Named moves, each a turn or a mirror, and the order they were made in; the first pair answered:
F (before => after):
[.09 .05 .10 .06 -.06 .08 .05 -.03 .21 .04 .01 -.06 -.18 -.05 .03 -.04 .03 .09 -.06 -.10 .13 .14 .02 .00 -.12 -.09 .10 -.11 .01 -.10 .11 .05 .05 .03 -.02 -.14 .05] => [.05 .03 .17 .08 .02 .10 .06 -.02 .25 .05 .04 -.02 -.17 -.04 .02 -.01 .05 .08 -.04 -.07 .16 .11 .04 -.03 -.13 -.03 .09 -.11 .00 -.07 .11 .02 -.03 .02 -.05 -.13 .02]
[.06 -.15 .55 -.19 .04 -.02 .11 -.03 .22 .05 -.17 .22 -.03 -.01 -.08 .10 .02 -.13 .12 -.05 .07 .01 .05 -.42 -.11 -.02 .25 .07 -.20 .19 .26 -.02 -.16 .17 -.08 .07 -.01] => [.24 .06 .14 -.26 -.34 -.14 .07 -.04 .03 -.03 -.36 -.07 -.01 -.06 .07 -.13 -.11 .01 .02 -.11 -.10 .22 -.03 -.21 -.02 -.34 .26 .07 -.11 .08 .31 .22 .21 .22 .05 -.06 .04]
[-.02 .22 .24 .18 .14 -.07 -.17 .08 -.13 .21 .24 -.12 -.03 .37 .06 -.27 .00 .05 -.11 .20 .21 -.20 -.22 .08 .26 .04 .10 .15 -.08 -.06 -.10 -.12 -.13 .17 -.02 .10 -.16] => [.04 .29 .11 .15 .03 -.13 -.19 .05 -.19 .18 .19 -.22 -.01 .35 .10 -.34 -.04 .10 -.14 .17 .14 -.14 -.26 .15 .28 -.08 .09 .15 -.06 -.10 -.09 -.07 -.01 .18 .02 .08 -.16]
[-.09 -.23 .58 -.01 .20 .17 -.13 .24 .28 .34 .12 .31 -.06 .11 -.14 .23 .13 -.10 .01 .07 .20 -.27 -.02 -.24 -.08 .19 .11 .14 -.01 -.09 .06 -.20 -.21 .10 -.21 .23 -.01] => [.21 .16 -.17 -.16 -.45 -.03 -.22 .21 -.07 .15 -.19 -.23 -.04 .01 .11 -.16 -.12 .14 -.17 -.10 -.13 .11 -.16 .14 .04 -.45 .14 .12 .12 -.31 .13 .21 .45 .16 .01 -.04 .12]
D (before => after):
[.05 -.06 .50 .09 -.25 -.07 -.06 .33 -.08 -.04 .04 -.14 .02 -.01 .08 -.24 .18 -.17 -.21 .11 .18 .11 -.29 -.15 .47 .25 .12 .12 .21 -.12 -.17 .06 .01 .11 -.14 .06 -.22] => [.00 -.08 .43 .03 -.28 -.07 -.14 .25 -.16 -.02 .00 -.16 .10 -.03 .10 -.25 .12 -.12 -.23 .14 .15 .10 -.30 -.13 .53 .21 .09 .15 .19 -.17 -.15 .05 .05 .10 -.11 .07 -.21]
[.08 -.15 .18 .00 -.37 .14 -.20 .09 .12 -.05 .03 -.33 -.17 .20 -.07 .01 .08 .03 -.17 -.07 -.30 .03 -.10 -.03 .11 -.21 .10 .04 .13 -.10 -.01 -.08 .18 .33 .21 .31 -.09] => [.14 -.12 .17 .06 -.38 .10 -.13 .13 .14 -.11 .04 -.35 -.26 .21 -.07 .00 .12 .00 -.13 -.07 -.32 .03 -.11 -.05 .07 -.19 .11 .01 .12 -.03 .01 -.04 .18 .32 .19 .28 -.09]
[-.24 .03 -.21 -.16 -.11 .14 .14 -.08 -.08 .08 -.25 .04 .13 .11 -.15 -.03 -.14 .00 .02 -.12 .00 -.04 -.15 -.12 .16 -.28 -.30 -.10 .02 .04 -.08 -.05 .12 -.20 .10 .19 -.17] => [-.06 .15 -.18 -.01 -.10 .03 .36 .08 .05 -.07 -.16 -.01 -.14 .12 -.18 -.02 .05 -.13 .08 -.16 -.03 .01 -.17 -.17 .01 -.18 -.31 -.21 .01 .20 -.07 .06 .03 -.22 .02 .08 -.18]
[-.04 .07 -.07 .10 .22 -.08 .02 .15 -.27 -.09 .18 -.04 -.22 .11 -.02 -.09 .18 .06 -.01 .08 -.13 -.17 -.05 -.12 .00 .22 -.05 -.14 -.05 .03 .00 .10 -.11 -.01 .01 .01 -.08] => [-.12 -.06 .15 .06 .31 .01 -.06 .08 -.18 .04 .22 .09 -.14 .13 -.03 .01 .15 .02 -.03 .10 -.01 -.19 .02 -.15 -.01 .23 .02 -.08 .00 -.02 .01 -.06 -.20 .04 -.02 .08 -.01]
R (before => after):
[-.08 .01 -.13 .19 -.12 -.14 .19 .13 -.14 -.23 .29 -.15 -.24 .13 .04 .00 .24 -.15 .12 -.18 -.09 .09 -.19 -.03 .05 -.05 .08 .10 -.32 .06 -.23 .18 .20 .17 .06 -.30 -.20] => [-.06 .01 -.08 .17 -.19 -.15 .15 .14 -.08 -.22 .26 -.17 -.21 .15 .07 -.03 .20 -.16 .05 -.20 -.02 .17 -.19 .00 .04 -.14 .17 .10 -.29 .01 -.21 .19 .25 .23 .06 -.33 -.14]
[-.18 -.47 .12 -.24 .27 .06 -.03 -.26 .24 .29 .11 .17 .17 .04 -.01 .15 -.08 -.19 -.13 -.04 -.02 -.17 .22 .02 -.08 .01 .10 .08 -.08 -.05 .02 -.18 -.19 -.03 -.04 .09 .13] => [-.20 -.45 .11 -.26 .27 .05 -.04 -.27 .24 .29 .13 .15 .18 .01 .00 .16 -.09 -.18 -.14 -.03 -.04 -.19 .24 .04 -.06 .03 .07 .08 -.10 -.06 .02 -.18 -.15 -.03 -.04 .11 .12]
[-.02 -.05 .12 -.22 -.18 .11 -.17 -.13 .08 .12 -.03 -.10 .14 .03 .08 -.04 -.20 .06 -.10 -.14 .10 .13 .04 .06 .12 -.14 .11 .03 .14 -.19 -.15 -.12 .13 .16 .17 .00 .16] => [-.20 -.05 -.08 -.27 -.08 .11 -.19 -.18 -.14 .10 -.06 -.02 .18 -.05 .06 -.06 -.19 .15 .03 -.08 -.07 .00 .01 .03 .25 .02 -.12 .04 .03 -.11 -.15 -.11 .10 -.06 .20 .09 .01]
[.13 .10 -.09 -.07 -.31 -.16 .14 -.05 .11 -.04 -.07 .04 -.04 -.03 .02 -.15 .01 .00 -.19 -.02 -.10 .23 .04 .16 .00 -.30 .08 .03 .10 -.01 .09 -.03 .17 .12 .01 -.10 .08] => [.01 .10 -.25 -.14 -.28 -.14 .09 -.11 -.07 -.04 -.12 .05 .08 -.07 .00 -.17 -.03 .09 -.12 -.01 -.21 .15 .02 .15 .09 -.24 -.06 .06 .01 -.01 .07 -.04 .22 -.01 .06 -.03 .00]
M (before => after):
[-.26 .00 -.02 -.07 -.18 -.13 .18 .04 .09 -.07 .02 -.05 .20 .00 .09 .03 .21 .10 -.04 -.04 .21 .06 -.09 -.26 .07 .12 .00 -.20 -.08 -.01 -.15 .09 .05 -.22 .07 .03 -.11] => [-.26 -.01 -.05 -.09 -.17 -.12 .10 .03 -.01 -.05 .01 -.07 .23 .03 .10 -.01 .18 .17 -.07 .03 .20 -.02 -.17 -.29 .13 .10 .01 -.14 -.09 -.09 -.20 .10 .06 -.15 .15 .04 -.10]
[-.08 -.14 .05 -.20 -.01 .03 .15 -.04 .07 .00 -.06 .02 .17 -.14 -.13 -.14 .03 .04 .02 -.19 .05 .22 .03 .12 -.22 -.22 .04 .07 .03 -.02 -.04 -.23 .06 .16 .15 .01 .12] => [-.11 -.14 -.02 -.24 -.03 .02 .10 -.04 -.05 .02 -.08 -.01 .20 -.13 -.10 -.15 -.03 .09 .00 -.15 .03 .17 -.04 .13 -.14 -.23 .04 .09 .02 -.09 -.06 -.21 .09 .17 .21 .04 .09]
[-.06 -.08 -.08 .05 .20 -.08 .03 .31 .01 -.22 -.33 -.27 -.15 -.05 -.30 .27 .05 .03 -.12 .11 .04 -.26 -.03 -.11 -.38 .25 .07 -.08 -.05 .15 -.04 .07 -.14 -.07 .22 -.03 .14] => [-.11 -.05 -.17 .01 .18 -.07 .03 .28 -.01 -.24 -.38 -.25 -.09 -.09 -.31 .26 .05 .05 -.06 .06 .00 -.25 -.01 -.07 -.38 .24 -.01 -.07 -.06 .17 -.04 .09 -.10 -.16 .23 .02 .12]
[-.24 -.24 .01 -.33 -.01 .18 .03 -.18 .00 .23 -.18 .17 .32 -.16 .07 .02 -.34 -.08 .18 -.18 .13 .06 .19 -.07 .03 .02 -.13 .06 .05 .02 -.02 -.22 .04 -.31 -.05 .13 .10] => [-.20 -.29 .11 -.25 .06 .20 -.18 -.16 -.19 .34 -.12 .05 .31 .01 .12 -.04 -.39 -.01 .01 .01 .16 -.10 .00 -.09 .18 .02 .01 .14 .06 -.17 -.06 -.23 -.02 -.07 .05 .11 .16]
Now pairs of rows:
Between the rows of a pair lie 2 to 3 moves.
[-.01 -.30 -.11 .10 -.10 .35 -.35 -.14 .23 .19 .07 .04 -.04 -.09 .13 .05 -.04 .05 -.31 -.23 .36 .17 .23 .41 -.03 -.29 .23 .28 .01 -.18 -.19 -.36 .09 .32 -.04 -.04 .24] => [.35 .03 -.35 .35 -.19 .06 .06 .14 .23 -.16 .15 -.17 -.53 -.08 .09 -.08 .20 -.07 -.18 -.25 .17 .30 .13 .39 -.22 -.20 .14 .07 -.08 .08 -.17 .00 .09 .20 -.09 -.28 .17]  D then D
[-.15 -.18 .22 .03 .34 .11 -.27 -.07 .06 .09 .15 .14 .03 .10 -.05 .05 .12 -.16 -.12 .19 .16 -.19 .00 -.13 .04 .15 .04 .02 -.05 .03 .01 -.10 -.22 .04 -.11 .06 .04] => [-.32 -.13 -.16 -.18 .16 .12 -.32 -.25 -.09 .08 -.09 .15 .27 -.10 -.02 -.03 -.01 -.02 -.01 .04 -.04 -.12 .07 .00 .14 .02 -.15 .02 -.07 .01 .03 -.07 .06 -.18 -.05 .10 -.02]  M then D
[-.09 -.10 .13 -.01 .27 -.06 .33 .29 .19 -.18 .13 .31 -.06 .20 .00 .21 .26 -.26 .24 .03 .02 -.14 -.09 -.30 -.20 .35 -.23 .01 -.06 .20 .06 .02 -.33 -.11 -.16 -.11 -.04] => [-.22 -.06 -.41 -.38 -.19 .01 -.15 -.04 -.22 -.02 -.26 .04 .50 .09 .25 -.03 -.22 .15 -.01 -.06 -.14 .02 -.17 -.01 .20 -.23 -.19 .21 .08 -.24 .08 .04 .25 -.04 .14 -.09 .07]  D then F
[-.05 .09 -.18 -.14 .00 -.12 -.02 -.03 .10 -.06 -.11 -.05 .03 -.18 .12 .09 -.03 -.04 -.02 -.18 -.12 .23 .13 .00 -.13 -.16 -.01 -.03 -.06 .11 -.03 .07 .11 -.20 -.11 .03 -.06] => [-.10 -.08 .05 -.05 .23 -.06 -.33 -.07 -.15 .12 -.01 -.10 .08 .00 .09 .11 -.05 .05 -.18 .11 -.04 -.09 -.07 -.14 .10 -.02 .10 .08 -.08 -.07 -.11 -.06 -.09 .04 -.01 .10 -.06]  F then M then M
[.03 -.05 .08 .21 -.13 -.08 .01 .07 .41 -.02 .11 -.06 -.20 -.03 .16 .14 -.25 -.04 -.27 -.21 -.06 .12 .02 .15 .15 -.05 .11 .11 .07 -.05 -.04 .28 .06 .17 .13 -.11 .17] => [-.09 -.18 .23 .19 .00 -.01 -.06 .03 .45 .09 .15 .08 -.13 -.01 .13 .22 -.26 -.05 -.26 -.17 .02 .03 .04 .08 .16 .05 .13 .15 .06 -.08 -.06 .16 -.04 .17 .10 -.02 .16]  D then F
[-.25 -.16 .11 -.14 -.14 .30 -.11 -.27 .19 .15 -.17 .20 .43 -.21 -.24 -.09 -.13 .18 .19 -.10 .11 .10 .07 .12 -.08 -.14 -.19 .09 .32 .13 -.05 -.31 .16 -.26 -.11 .19 -.18] => [-.28 -.23 .09 .00 .08 .30 -.33 -.25 -.18 .23 -.07 .13 .39 -.06 -.25 -.13 -.11 .29 .13 .19 .03 -.21 -.18 .01 .15 .02 -.22 .16 .23 .03 -.12 -.33 .01 -.13 .04 .24 -.25]  R then M
[.04 .39 .22 -.08 -.14 -.09 .05 -.17 .00 -.24 .01 .16 -.13 .20 -.18 .21 .08 .01 .04 -.11 -.10 .10 .06 .09 -.13 -.02 -.21 -.33 -.21 .21 .31 .03 .09 -.17 -.18 .02 -.24] => [.00 .38 .07 -.14 -.22 -.07 -.04 -.21 -.14 -.23 -.05 .10 -.05 .17 -.16 .17 .02 .09 .04 -.12 -.17 .10 .01 .11 -.02 -.09 -.27 -.28 -.22 .13 .31 .04 .18 -.19 -.12 .05 -.26]  D then D then D
[.25 .26 -.28 .00 -.20 -.06 .09 .04 .00 -.01 -.11 -.27 -.11 .03 .11 -.06 .00 .02 -.20 .00 -.04 .07 -.14 .13 .04 -.38 .10 -.10 .18 -.11 .08 .24 .21 .15 .20 -.07 .11] => [.13 .23 -.39 -.09 -.21 -.02 .04 -.05 -.12 -.02 -.17 -.24 .02 -.03 .12 -.05 -.05 .08 -.16 .00 -.11 .03 -.13 .13 .12 -.37 -.02 -.08 .12 -.10 .08 .23 .25 .06 .25 -.02 .03]  M then R
